In the data rows, zero lies at 4.5, halfway between 4 and 5.
Here are some numbered points:
[4. 4. 3. 4. 5. 4. 3. 8. 6. 5. 6. 6. 6. 4. 4. 6. 4. 4. 3. 6. 6. 7. 5. 4. 4. 4. 4. 3. 4. 5. 7. 5. 5. 5. 5. 4. 3. 3. 5. 4. 4. 6. 6. 5. 4. 5. 4. 4.] 0
[4. 4. 3. 4. 3. 3. 4. 3. 5. 3. 3. 4. 4. 4. 5. 5. 4. 3. 4. 4. 4. 2. 5. 5. 4. 3. 5. 4. 3. 4. 4. 3. 5. 3. 4. 4. 4. 4. 5. 4. 5. 4. 5. 4. 5. 4. 5. 5.] 1
[7. 4. 5. 6. 6. 6. 8. 6. 6. 6. 6. 6. 7. 8. 6. 6. 5. 6. 5. 7. 5. 9. 5. 5. 8. 7. 6. 6. 5. 7. 6. 9. 6. 6. 5. 6. 7. 6. 6. 6. 5. 7. 7. 8. 6. 6. 5. 5.] 2
[3. 4. 5. 3. 3. 3. 3. 4. 4. 3. 3. 4. 3. 5. 4. 3. 4. 3. 4. 3. 4. 2. 3. 3. 4. 3. 4. 3. 3. 3. 3. 4. 3. 3. 4. 3. 3. 3. 4. 3. 4. 4. 3. 3. 3. 3. 2. 3.] 3
[6. 3. 4. 5. 5. 4. 4. 4. 3. 3. 3. 5. 4. 7. 3. 5. 4. 3. 5. 3. 4. 4. 4. 5. 5. 5. 4. 5. 7. 5. 4. 4. 4. 5. 4. 5. 4. 5. 5. 6. 6. 4. 3. 5. 5. 3. 4. 3.] 4
[5. 4. 4. 5. 4. 5. 4. 5. 5. 4. 6. 4. 4. 4. 5. 5. 5. 5. 5. 4. 4. 2. 5. 4. 4. 5. 4. 5. 4. 5. 5. 5. 3. 4. 4. 5. 4. 4. 5. 5. 5. 5. 5. 4. 4. 5. 5. 5.] 5
[3. 4. 4. 4. 3. 3. 2. 4. 3. 3. 3. 4. 3. 3. 4. 4. 3. 3. 3. 4. 5. 1. 3. 3. 4. 3. 3. 2. 3. 3. 3. 2. 3. 4. 3. 3. 4. 3. 3. 3. 4. 2. 3. 4. 3. 3. 3. 4.] 6
[6. 6. 6. 6. 6. 6. 5. 4. 6. 5. 5. 5. 6. 5. 4. 5. 5. 5. 6. 6. 5. 7. 6. 5. 5. 5. 5. 6. 6. 5. 5. 6. 6. 6. 5. 7. 5. 5. 6. 6. 5. 5. 6. 6. 6. 5. 5. 5.] 7
[4. 5. 3. 5. 8. 5. 4. 6. 5. 6. 7. 5. 8. 3. 4. 4. 6. 4. 4. 5. 7. 4. 6. 8. 5. 7. 4. 7. 4. 6. 5. 8. 5. 6. 4. 4. 8. 7. 6. 4. 4. 5. 4. 5. 4. 6. 7. 4.] 8
[6. 5. 7. 4. 4. 5. 5. 5. 7. 6. 5. 6. 6. 4. 7. 5. 5. 5. 6. 4. 3. 8. 6. 5. 6. 4. 6. 6. 5. 5. 7. 4. 6. 4. 5. 5. 5. 6. 4. 5. 5. 4. 5. 5. 6. 5. 4. 7.] 9
[2. 1. 3. 1. 2. 1. 2. 2. 1. 2. 2. 2. 1. 3. 1. 2. 1. 2. 2. 1. 1. 0. 1. 2. 1. 1. 1. 2. 2. 0. 0. 2. 2. 2. 3. 2. 2. 2. 1. 3. 2. 1. 2. 2. 1. 1. 2. 3.] 10
[2. 3. 5. 2. 6. 5. 5. 3. 5. 3. 2. 4. 5. 2. 5. 4. 4. 3. 2. 6. 4. 2. 5. 3. 5. 3. 3. 4. 2. 3. 4. 3. 3. 4. 3. 3. 6. 5. 2. 2. 3. 4. 3. 3. 2. 6. 3. 5.] 11
[4. 3. 4. 3. 3. 3. 4. 4. 3. 3. 3. 4. 3. 3. 3. 3. 3. 4. 3. 4. 3. 0. 3. 3. 3. 3. 4. 2. 3. 4. 3. 3. 3. 3. 3. 3. 3. 2. 3. 3. 3. 3. 3. 4. 4. 3. 3. 3.] 12
[3. 2. 7. 5. 5. 8. 5. 3. 5. 6. 4. 3. 3. 2. 9. 5. 9. 3. 3. 9. 3. 9. 3. 4. 8. 3. 2. 5. 2. 6. 7. 2. 2. 8. 2. 4. 6. 4. 3. 4. 3. 3. 6. 2. 4. 6. 5. 3.] 13
[3. 4. 4. 3. 3. 4. 3. 4. 3. 3. 3. 3. 4. 5. 3. 4. 4. 4. 4. 4. 4. 2. 4. 4. 3. 3. 4. 3. 4. 3. 3. 2. 3. 3. 4. 4. 3. 4. 4. 3. 4. 4. 4. 4. 4. 4. 3. 3.] 14
[4. 4. 4. 2. 2. 4. 2. 2. 4. 3. 3. 3. 4. 2. 5. 4. 3. 3. 4. 4. 3. 0. 3. 2. 3. 3. 3. 2. 3. 3. 5. 2. 3. 3. 4. 4. 2. 4. 3. 2. 3. 2. 3. 3. 3. 2. 3. 4.] 15
[6. 6. 7. 6. 6. 6. 6. 6. 6. 7. 6. 6. 7. 6. 6. 6. 6. 6. 7. 6. 5. 8. 6. 7. 6. 6. 6. 6. 6. 6. 6. 7. 6. 6. 6. 7. 7. 7. 6. 7. 6. 7. 6. 6. 7. 7. 6. 6.] 16
[2. 3. 4. 3. 3. 4. 2. 2. 4. 2. 3. 2. 3. 3. 1. 2. 2. 4. 3. 3. 3. 0. 2. 3. 3. 4. 2. 4. 4. 3. 4. 3. 3. 3. 2. 3. 2. 3. 1. 2. 4. 2. 2. 2. 2. 2. 3. 3.] 17
[4. 4. 4. 4. 4. 7. 7. 4. 6. 4. 9. 4. 3. 3. 6. 4. 7. 4. 3. 5. 9. 1. 4. 4. 4. 4. 4. 4. 3. 6. 7. 3. 3. 6. 9. 5. 6. 3. 5. 4. 4. 4. 4. 4. 4. 4. 3. 7.] 18
[4. 3. 4. 3. 4. 3. 3. 3. 4. 3. 4. 3. 4. 3. 3. 2. 4. 3. 3. 3. 4. 2. 4. 4. 4. 4. 3. 4. 3. 4. 4. 3. 4. 3. 3. 4. 3. 3. 4. 2. 3. 3. 3. 4. 3. 3. 4. 3.] 19
[3. 4. 4. 4. 4. 4. 3. 4. 4. 4. 4. 4. 5. 3. 3. 4. 4. 5. 4. 4. 4. 5. 4. 4. 4. 4. 4. 4. 3. 4. 4. 4. 4. 4. 5. 4. 5. 4. 4. 3. 5. 4. 4. 5. 4. 4. 4. 4.] 20
[4. 7. 7. 4. 4. 4. 4. 3. 3. 6. 6. 3. 2. 6. 4. 4. 3. 4. 7. 6. 4. 0. 4. 3. 3. 3. 4. 3. 8. 4. 3. 4. 6. 6. 6. 3. 5. 4. 6. 4. 3. 4. 3. 3. 3. 3. 6. 6.] 21
[4. 3. 4. 4. 3. 3. 3. 4. 3. 4. 2. 2. 2. 5. 3. 2. 3. 4. 2. 4. 3. 5. 3. 2. 5. 3. 4. 4. 4. 6. 3. 5. 2. 3. 2. 5. 4. 3. 3. 2. 3. 4. 3. 5. 4. 3. 4. 3.] 22
[5. 6. 3. 7. 4. 5. 4. 4. 4. 6. 4. 4. 4. 9. 4. 4. 4. 4. 5. 4. 5. 2. 4. 4. 6. 5. 6. 4. 6. 5. 4. 4. 5. 7. 4. 6. 4. 4. 6. 7. 5. 4. 5. 4. 5. 4. 5. 4.] 23
[7. 5. 4. 4. 4. 5. 5. 5. 6. 5. 6. 5. 4. 6. 7. 4. 6. 5. 4. 4. 5. 6. 5. 7. 5. 4. 5. 4. 5. 5. 4. 4. 4. 4. 5. 8. 3. 6. 6. 4. 5. 5. 5. 4. 9. 5. 5. 4.] 24
[7. 7. 5. 6. 6. 7. 6. 8. 7. 6. 6. 6. 5. 6. 6. 7. 5. 6. 7. 6. 5. 9. 6. 6. 6. 6. 7. 6. 7. 6. 7. 5. 6. 6. 5. 7. 5. 5. 6. 6. 5. 6. 7. 6. 7. 6. 5. 5.] 25
[2. 4. 3. 3. 2. 2. 3. 3. 2. 4. 2. 2. 2. 2. 2. 2. 2. 3. 3. 3. 3. 0. 3. 3. 2. 3. 5. 4. 3. 2. 3. 3. 3. 3. 3. 2. 3. 4. 3. 2. 3. 3. 3. 3. 1. 3. 3. 3.] 26
[6. 7. 7. 6. 7. 7. 6. 7. 5. 5. 5. 5. 7. 5. 6. 5. 9. 7. 5. 6. 8. 8. 6. 6. 7. 8. 6. 7. 8. 6. 6. 7. 5. 6. 5. 6. 9. 6. 7. 6. 6. 7. 6. 7. 5. 6. 7. 7.] 27
[3. 2. 2. 1. 3. 2. 4. 3. 2. 2. 2. 4. 2. 2. 4. 2. 3. 3. 2. 3. 3. 0. 2. 4. 3. 3. 4. 3. 2. 2. 3. 4. 3. 2. 3. 2. 3. 3. 2. 2. 1. 4. 2. 3. 1. 4. 1. 3.] 28
[9. 6. 8. 4. 8. 5. 4. 7. 4. 4. 8. 6. 6. 6. 4. 5. 6. 4. 4. 8. 8. 9. 5. 6. 5. 5. 5. 6. 9. 4. 4. 6. 6. 9. 4. 5. 8. 5. 5. 5. 5. 4. 7. 4. 4. 5. 5. 5.] 29
[5. 3. 4. 6. 4. 4. 3. 3. 3. 5. 4. 3. 2. 7. 4. 6. 4. 3. 3. 6. 4. 2. 4. 6. 4. 7. 3. 4. 5. 6. 4. 5. 4. 4. 3. 4. 5. 3. 6. 4. 5. 4. 4. 4. 4. 4. 5. 3.] 30
[2. 2. 2. 2. 2. 2. 2. 2. 2. 1. 2. 2. 2. 2. 2. 1. 2. 2. 2. 3. 2. 0. 2. 2. 2. 2. 2. 2. 1. 1. 2. 2. 2. 2. 3. 3. 2. 2. 2. 3. 2. 2. 2. 2. 3. 2. 2. 2.] 31
[6. 6. 7. 6. 6. 7. 4. 6. 7. 6. 6. 5. 7. 6. 5. 6. 7. 6. 6. 6. 6. 7. 6. 5. 6. 6. 6. 6. 6. 6. 6. 7. 6. 6. 6. 6. 5. 6. 6. 5. 7. 6. 6. 6. 6. 6. 7. 7.] 32
[4. 2. 1. 3. 2. 2. 7. 1. 2. 8. 2. 2. 2. 8. 2. 4. 3. 2. 6. 2. 1. 0. 4. 2. 2. 2. 8. 1. 2. 3. 1. 3. 8. 1. 6. 1. 3. 1. 2. 7. 9. 2. 1. 4. 2. 2. 2. 3.] 33
[4. 4. 5. 3. 3. 4. 1. 3. 2. 3. 6. 3. 2. 6. 2. 3. 2. 5. 6. 3. 4. 0. 3. 3. 3. 3. 3. 3. 3. 4. 3. 2. 5. 3. 6. 3. 2. 3. 2. 4. 4. 2. 4. 2. 3. 2. 2. 6.] 34
[5. 5. 4. 5. 4. 5. 4. 5. 5. 5. 4. 5. 5. 4. 4. 6. 5. 6. 4. 4. 5. 5. 4. 5. 5. 5. 4. 4. 5. 5. 5. 6. 5. 6. 4. 5. 5. 5. 4. 6. 5. 5. 5. 4. 5. 5. 5. 5.] 35
[4. 2. 2. 5. 2. 1. 2. 2. 2. 4. 1. 2. 1. 9. 2. 4. 2. 4. 4. 2. 2. 0. 1. 1. 4. 4. 2. 3. 7. 1. 2. 2. 5. 3. 2. 3. 3. 3. 2. 3. 5. 2. 2. 2. 0. 1. 4. 1.] 36
[5. 5. 7. 6. 4. 5. 6. 6. 5. 5. 4. 6. 5. 5. 5. 5. 4. 3. 4. 4. 5. 9. 5. 5. 4. 5. 4. 4. 4. 5. 4. 7. 4. 7. 4. 4. 6. 4. 5. 7. 4. 4. 6. 5. 5. 5. 6. 5.] 37
[5. 4. 5. 4. 4. 4. 2. 5. 4. 3. 4. 4. 4. 3. 5. 5. 5. 4. 5. 5. 4. 5. 4. 5. 4. 4. 4. 4. 4. 4. 4. 3. 4. 4. 4. 4. 4. 4. 4. 4. 4. 5. 5. 4. 5. 5. 4. 4.] 38
[3. 2. 3. 3. 2. 3. 2. 2. 4. 1. 2. 3. 3. 3. 3. 3. 2. 3. 2. 2. 2. 0. 2. 2. 2. 3. 3. 3. 2. 2. 2. 3. 3. 2. 2. 3. 3. 1. 3. 3. 1. 3. 3. 4. 2. 2. 2. 3.] 39
[8. 8. 5. 6. 5. 7. 6. 8. 6. 6. 6. 7. 5. 9. 6. 8. 6. 5. 5. 5. 5. 9. 6. 6. 6. 5. 6. 5. 7. 6. 7. 6. 6. 6. 5. 7. 5. 6. 5. 9. 7. 8. 8. 9. 8. 5. 6. 6.] 40
[4. 6. 5. 5. 4. 5. 7. 3. 5. 6. 3. 5. 5. 4. 5. 4. 4. 5. 5. 5. 4. 3. 7. 5. 4. 4. 4. 5. 4. 6. 4. 4. 5. 5. 4. 5. 4. 4. 4. 4. 4. 4. 4. 6. 4. 6. 5. 4.] 41
New points follow, each followed by the numbers of its two nearest points above, looking only along the 2 directions in which the numbered points spread most, nearest first.
[3. 4. 6. 5. 5. 5. 5. 4. 4. 5. 6. 4. 6. 4. 4. 5. 4. 5. 4. 5. 4. 8. 4. 5. 5. 5. 5. 4. 4. 4. 5. 4. 4. 6. 3. 4. 5. 4. 4. 4. 4. 5. 5. 3. 4. 5. 5. 4.] >> 0 18
[3. 9. 7. 5. 4. 5. 2. 6. 5. 3. 2. 3. 3. 3. 4. 5. 7. 3. 7. 3. 5. 2. 4. 6. 3. 6. 3. 2. 9. 4. 4. 2. 4. 6. 3. 6. 3. 4. 5. 4. 3. 4. 4. 3. 5. 4. 6. 5.] >> 5 41
[7. 7. 1. 2. 3. 5. 3. 6. 9. 3. 3. 9. 8. 2. 9. 3. 2. 9. 8. 4. 9. 0. 8. 2. 3. 3. 5. 2. 3. 3. 6. 3. 2. 1. 2. 9. 2. 2. 2. 2. 2. 9. 7. 9. 5. 9. 1. 9.] >> 18 0
[4. 8. 6. 6. 5. 7. 6. 5. 6. 5. 4. 4. 8. 5. 7. 5. 9. 6. 5. 4. 6. 4. 6. 5. 7. 8. 4. 6. 5. 8. 6. 7. 5. 6. 5. 6. 5. 8. 6. 6. 5. 5. 4. 4. 5. 6. 5. 6.] >> 29 7
[5. 6. 4. 6. 4. 4. 9. 5. 4. 5. 4. 8. 4. 4. 4. 4. 4. 4. 8. 6. 4. 9. 9. 8. 5. 4. 7. 5. 4. 6. 4. 9. 5. 7. 4. 4. 5. 4. 9. 7. 5. 7. 6. 7. 5. 9. 6. 4.] >> 7 32
[5. 4. 4. 9. 5. 5. 9. 5. 4. 9. 5. 8. 5. 7. 5. 9. 5. 5. 7. 5. 4. 9. 9. 8. 9. 9. 9. 5. 5. 9. 8. 5. 9. 5. 4. 6. 5. 6. 9. 9. 6. 6. 7. 5. 5. 6. 6. 4.] >> 40 25
[4. 4. 2. 3. 3. 5. 4. 2. 3. 3. 5. 5. 3. 2. 3. 3. 2. 4. 4. 2. 3. 0. 3. 3. 3. 3. 5. 5. 2. 3. 6. 3. 3. 3. 5. 2. 3. 3. 3. 3. 3. 1. 3. 2. 4. 5. 2. 5.] >> 6 12
[6. 3. 4. 4. 3. 5. 2. 3. 3. 4. 4. 2. 2. 9. 2. 4. 3. 2. 5. 2. 2. 0. 3. 2. 3. 4. 5. 2. 6. 3. 3. 2. 4. 4. 4. 6. 2. 3. 3. 4. 4. 3. 3. 2. 4. 3. 2. 5.] >> 34 36
[6. 5. 5. 6. 6. 4. 5. 5. 6. 7. 9. 3. 4. 7. 4. 6. 4. 8. 6. 4. 5. 5. 4. 4. 5. 5. 7. 5. 7. 5. 8. 4. 9. 5. 7. 5. 5. 6. 5. 5. 5. 5. 6. 4. 5. 4. 5. 6.] >> 7 24
[3. 3. 3. 4. 2. 3. 4. 3. 2. 4. 3. 3. 3. 3. 3. 3. 4. 4. 5. 4. 2. 0. 5. 3. 4. 4. 4. 3. 4. 4. 2. 4. 3. 3. 3. 3. 4. 4. 3. 3. 4. 3. 3. 4. 4. 4. 4. 3.] >> 3 14
[6. 6. 6. 5. 4. 7. 6. 5. 5. 6. 4. 5. 5. 5. 6. 6. 4. 6. 7. 6. 4. 2. 5. 4. 5. 5. 7. 5. 5. 4. 4. 4. 6. 7. 5. 5. 5. 5. 4. 6. 5. 6. 5. 6. 5. 5. 4. 7.] >> 24 35
[6. 3. 3. 5. 3. 3. 4. 3. 5. 5. 5. 3. 2. 3. 4. 3. 3. 3. 3. 3. 3. 6. 5. 4. 4. 3. 4. 4. 3. 4. 4. 4. 4. 3. 3. 4. 3. 4. 4. 4. 3. 4. 4. 3. 6. 3. 3. 3.] >> 1 20
[6. 4. 4. 6. 5. 4. 9. 4. 4. 8. 6. 7. 4. 9. 4. 6. 4. 5. 6. 6. 5. 9. 3. 5. 6. 4. 6. 4. 4. 6. 7. 4. 7. 4. 6. 5. 3. 4. 5. 9. 6. 4. 5. 4. 7. 6. 5. 4.] >> 7 23
[5. 5. 6. 5. 5. 4. 4. 7. 5. 6. 3. 5. 4. 5. 6. 4. 9. 5. 5. 5. 5. 2. 5. 7. 4. 6. 5. 4. 9. 6. 5. 5. 6. 4. 6. 5. 5. 4. 6. 4. 6. 4. 4. 5. 5. 5. 7. 4.] >> 24 35
[4. 5. 4. 4. 5. 6. 5. 6. 5. 4. 3. 5. 6. 3. 5. 6. 7. 6. 6. 6. 4. 9. 6. 5. 5. 5. 4. 6. 3. 5. 6. 6. 4. 5. 6. 5. 6. 5. 4. 4. 5. 6. 6. 6. 4. 6. 5. 5.] >> 8 9
[6. 4. 4. 7. 5. 6. 5. 4. 5. 7. 8. 4. 4. 6. 5. 4. 4. 4. 4. 4. 7. 1. 4. 6. 6. 7. 5. 4. 5. 7. 7. 7. 4. 8. 4. 7. 4. 4. 8. 5. 4. 5. 6. 4. 6. 3. 5. 4.] >> 24 37
[4. 5. 4. 4. 7. 6. 5. 4. 4. 5. 4. 4. 5. 5. 5. 4. 3. 6. 4. 5. 8. 5. 4. 7. 7. 8. 7. 5. 5. 6. 3. 5. 6. 4. 4. 5. 5. 7. 5. 7. 5. 5. 4. 4. 4. 4. 5. 8.] >> 24 35
[4. 4. 4. 3. 4. 4. 4. 4. 4. 4. 4. 3. 4. 4. 4. 4. 4. 4. 4. 4. 3. 3. 4. 4. 3. 3. 5. 4. 5. 5. 4. 4. 3. 4. 4. 4. 3. 4. 4. 4. 4. 3. 5. 4. 4. 3. 5. 3.] >> 1 20
[5. 5. 4. 4. 5. 6. 4. 5. 5. 5. 6. 5. 5. 4. 5. 4. 5. 4. 5. 5. 5. 6. 4. 4. 5. 4. 4. 4. 5. 5. 5. 5. 4. 5. 5. 5. 5. 4. 5. 5. 4. 4. 5. 3. 5. 5. 5. 5.] >> 0 35
[3. 5. 3. 7. 9. 4. 8. 3. 3. 5. 4. 6. 3. 3. 2. 4. 2. 3. 3. 5. 4. 2. 5. 8. 7. 6. 3. 3. 3. 7. 3. 8. 3. 6. 4. 3. 7. 3. 3. 2. 2. 3. 3. 2. 3. 6. 4. 3.] >> 38 20
[3. 4. 5. 3. 5. 5. 4. 3. 2. 3. 5. 4. 4. 4. 4. 4. 3. 3. 4. 4. 4. 1. 3. 3. 3. 4. 2. 4. 3. 2. 3. 3. 3. 3. 4. 3. 4. 3. 3. 3. 3. 3. 3. 3. 3. 3. 3. 5.] >> 19 6
[4. 3. 4. 3. 7. 4. 9. 4. 7. 3. 4. 7. 9. 3. 5. 3. 8. 6. 3. 3. 3. 8. 7. 6. 7. 4. 4. 9. 3. 4. 3. 8. 4. 3. 4. 3. 9. 7. 4. 4. 4. 9. 3. 9. 4. 9. 4. 3.] >> 8 9
[5. 5. 5. 3. 3. 4. 4. 4. 3. 4. 3. 5. 4. 3. 5. 3. 5. 4. 5. 4. 4. 3. 4. 3. 3. 4. 4. 4. 4. 4. 4. 4. 2. 5. 3. 3. 3. 5. 3. 4. 3. 3. 4. 4. 3. 5. 3. 4.] >> 20 22
[5. 3. 3. 4. 5. 3. 3. 5. 4. 3. 4. 5. 5. 3. 3. 5. 3. 4. 3. 3. 3. 4. 3. 5. 4. 4. 4. 4. 4. 3. 4. 5. 4. 3. 3. 4. 4. 4. 5. 5. 5. 5. 5. 6. 3. 4. 5. 2.] >> 1 20
[7. 9. 4. 3. 4. 9. 6. 4. 7. 4. 4. 3. 6. 3. 9. 3. 9. 7. 5. 4. 6. 1. 4. 3. 4. 4. 3. 6. 7. 6. 4. 7. 4. 5. 5. 7. 3. 5. 4. 4. 4. 6. 4. 5. 4. 4. 4. 8.] >> 0 37
[5. 3. 2. 7. 4. 3. 6. 2. 2. 4. 3. 7. 2. 3. 5. 3. 3. 4. 3. 5. 4. 0. 3. 3. 3. 3. 5. 4. 4. 6. 2. 5. 6. 3. 4. 3. 3. 5. 1. 2. 3. 3. 3. 9. 3. 7. 6. 3.] >> 14 1
[6. 7. 7. 4. 6. 7. 4. 6. 6. 5. 6. 6. 8. 6. 4. 4. 7. 7. 5. 5. 7. 5. 5. 5. 4. 6. 4. 5. 8. 4. 5. 5. 6. 5. 7. 5. 6. 5. 5. 5. 6. 4. 4. 5. 4. 5. 5. 9.] >> 7 9
[5. 5. 4. 5. 6. 5. 6. 6. 3. 4. 5. 5. 5. 6. 6. 4. 7. 5. 5. 5. 7. 6. 5. 8. 6. 5. 5. 5. 4. 5. 5. 7. 4. 5. 5. 5. 9. 5. 7. 6. 7. 5. 6. 7. 8. 4. 5. 5.] >> 7 9
[6. 5. 4. 5. 5. 5. 6. 7. 5. 7. 6. 5. 5. 5. 5. 5. 6. 4. 4. 5. 5. 7. 7. 8. 5. 4. 6. 5. 5. 5. 5. 7. 5. 4. 6. 6. 6. 4. 9. 7. 6. 7. 7. 4. 9. 5. 6. 4.] >> 7 32
[4. 5. 5. 3. 4. 4. 4. 5. 5. 4. 4. 6. 6. 3. 5. 5. 6. 4. 4. 4. 4. 7. 5. 5. 4. 4. 4. 5. 3. 4. 4. 4. 4. 4. 4. 4. 4. 4. 5. 4. 4. 4. 4. 4. 6. 4. 5. 4.] >> 18 38
[4. 6. 8. 4. 4. 9. 9. 5. 7. 5. 7. 4. 9. 5. 9. 4. 9. 9. 8. 6. 4. 3. 5. 4. 4. 3. 4. 6. 4. 5. 8. 4. 4. 4. 9. 4. 5. 6. 4. 4. 4. 4. 4. 5. 4. 8. 4. 9.] >> 8 9
[5. 4. 5. 5. 4. 3. 4. 5. 4. 4. 5. 4. 3. 4. 4. 4. 4. 4. 5. 4. 4. 4. 3. 4. 4. 5. 4. 5. 4. 3. 5. 2. 4. 4. 3. 4. 3. 3. 4. 4. 4. 3. 5. 2. 5. 3. 4. 4.] >> 1 20
[2. 2. 1. 6. 3. 2. 1. 3. 1. 5. 2. 0. 1. 5. 1. 1. 2. 1. 4. 2. 3. 8. 7. 8. 1. 9. 2. 8. 8. 2. 1. 2. 2. 2. 2. 2. 7. 5. 9. 7. 9. 2. 3. 6. 3. 1. 2. 2.] >> 21 34
[5. 5. 6. 6. 5. 4. 5. 6. 5. 5. 6. 5. 6. 6. 5. 5. 5. 5. 5. 5. 4. 6. 4. 5. 5. 4. 5. 5. 5. 5. 6. 4. 4. 5. 5. 6. 4. 5. 5. 5. 5. 4. 6. 5. 6. 4. 6. 4.] >> 24 37
[5. 4. 4. 4. 4. 4. 4. 4. 4. 3. 4. 3. 3. 4. 4. 5. 4. 4. 4. 3. 4. 4. 4. 3. 4. 4. 4. 4. 4. 4. 4. 4. 4. 4. 4. 4. 4. 4. 5. 4. 4. 4. 5. 5. 4. 4. 5. 4.] >> 1 20
[4. 4. 4. 4. 4. 3. 4. 4. 3. 3. 3. 3. 3. 3. 4. 4. 3. 3. 4. 4. 4. 1. 3. 3. 4. 3. 3. 4. 4. 4. 3. 3. 3. 4. 3. 4. 4. 4. 4. 4. 3. 3. 4. 4. 5. 3. 4. 4.] >> 22 14
[4. 2. 2. 2. 4. 3. 4. 4. 4. 2. 4. 3. 5. 2. 3. 3. 4. 2. 3. 4. 3. 2. 3. 3. 3. 3. 3. 5. 3. 3. 2. 5. 3. 4. 4. 4. 4. 2. 4. 2. 3. 5. 4. 5. 3. 2. 4. 2.] >> 19 6
[3. 3. 4. 4. 5. 4. 5. 4. 5. 5. 5. 5. 5. 4. 5. 4. 6. 4. 4. 5. 4. 2. 5. 4. 4. 4. 4. 5. 4. 5. 4. 6. 5. 4. 3. 4. 5. 4. 4. 4. 3. 5. 5. 4. 4. 5. 4. 4.] >> 38 20
[4. 4. 3. 3. 4. 4. 3. 6. 3. 4. 6. 4. 4. 4. 5. 4. 4. 3. 4. 3. 6. 2. 4. 7. 4. 5. 5. 3. 6. 4. 4. 4. 3. 4. 6. 5. 5. 4. 6. 5. 6. 4. 4. 4. 4. 4. 4. 3.] >> 30 1
[5. 6. 6. 5. 5. 5. 4. 5. 5. 3. 5. 5. 4. 4. 5. 6. 4. 4. 5. 4. 5. 6. 5. 5. 5. 6. 5. 4. 5. 4. 5. 5. 5. 5. 5. 5. 4. 6. 5. 5. 5. 5. 5. 4. 5. 5. 5. 5.] >> 35 24
[4. 8. 6. 5. 5. 7. 7. 5. 5. 6. 4. 5. 6. 5. 8. 4. 7. 5. 6. 5. 5. 8. 9. 6. 5. 4. 5. 6. 5. 6. 5. 6. 4. 6. 5. 5. 8. 7. 5. 5. 5. 6. 4. 5. 5. 8. 6. 6.] >> 29 8
[3. 2. 4. 3. 3. 3. 2. 4. 3. 3. 4. 3. 3. 3. 3. 4. 3. 4. 3. 4. 3. 2. 2. 3. 4. 4. 3. 4. 3. 3. 4. 3. 4. 3. 3. 3. 3. 3. 3. 3. 3. 4. 3. 3. 3. 3. 4. 3.] >> 6 19
[4. 6. 5. 5. 5. 5. 4. 6. 5. 4. 4. 5. 6. 5. 4. 5. 5. 6. 6. 4. 6. 5. 5. 5. 5. 5. 4. 5. 6. 5. 5. 4. 5. 6. 6. 5. 4. 6. 5. 6. 6. 6. 4. 4. 6. 5. 5. 5.] >> 24 35
[4. 3. 4. 5. 4. 3. 3. 3. 4. 5. 4. 4. 3. 9. 4. 5. 3. 6. 2. 3. 3. 3. 2. 4. 7. 5. 5. 3. 6. 3. 3. 3. 7. 3. 3. 4. 2. 4. 3. 7. 6. 2. 3. 4. 4. 4. 3. 4.] >> 21 4
[5. 6. 7. 5. 5. 6. 6. 6. 6. 5. 4. 5. 7. 5. 7. 5. 8. 5. 6. 5. 4. 7. 8. 6. 5. 5. 6. 8. 5. 5. 4. 5. 4. 7. 5. 6. 6. 6. 5. 6. 6. 6. 5. 5. 6. 6. 6. 7.] >> 29 7
[5. 5. 6. 4. 9. 5. 5. 5. 7. 5. 8. 6. 7. 6. 5. 6. 5. 6. 4. 7. 9. 5. 6. 8. 5. 6. 5. 5. 6. 8. 7. 7. 6. 6. 6. 5. 6. 5. 7. 5. 5. 8. 7. 6. 5. 5. 6. 5.] >> 29 32
[3. 4. 5. 3. 3. 4. 3. 4. 3. 4. 4. 4. 4. 3. 4. 3. 4. 4. 4. 4. 4. 1. 3. 4. 3. 3. 2. 4. 3. 4. 4. 4. 5. 3. 4. 4. 4. 3. 5. 4. 4. 3. 3. 3. 3. 3. 3. 5.] >> 22 14
[4. 3. 4. 4. 5. 5. 4. 4. 4. 7. 6. 3. 7. 6. 5. 6. 4. 8. 5. 4. 5. 6. 5. 4. 6. 4. 7. 6. 4. 5. 6. 5. 6. 5. 6. 4. 4. 9. 4. 5. 5. 6. 4. 4. 4. 4. 6. 7.] >> 24 35
[4. 5. 5. 9. 7. 5. 6. 7. 7. 9. 5. 5. 7. 5. 4. 9. 6. 5. 5. 8. 4. 9. 8. 9. 9. 8. 6. 9. 6. 9. 9. 9. 5. 7. 5. 8. 6. 9. 8. 6. 5. 9. 9. 5. 6. 6. 9. 5.] >> 27 16
[5. 6. 6. 5. 5. 5. 5. 6. 5. 6. 4. 5. 6. 4. 5. 6. 8. 8. 5. 5. 8. 9. 5. 6. 7. 7. 5. 8. 8. 6. 5. 7. 5. 5. 5. 5. 9. 6. 6. 6. 9. 5. 7. 6. 5. 5. 7. 6.] >> 32 25
[6. 5. 7. 5. 6. 4. 4. 6. 4. 5. 6. 7. 4. 9. 4. 5. 5. 3. 4. 7. 9. 9. 4. 5. 4. 4. 4. 3. 5. 4. 6. 4. 9. 9. 4. 4. 4. 4. 4. 7. 4. 4. 7. 4. 5. 5. 8. 6.] >> 7 9
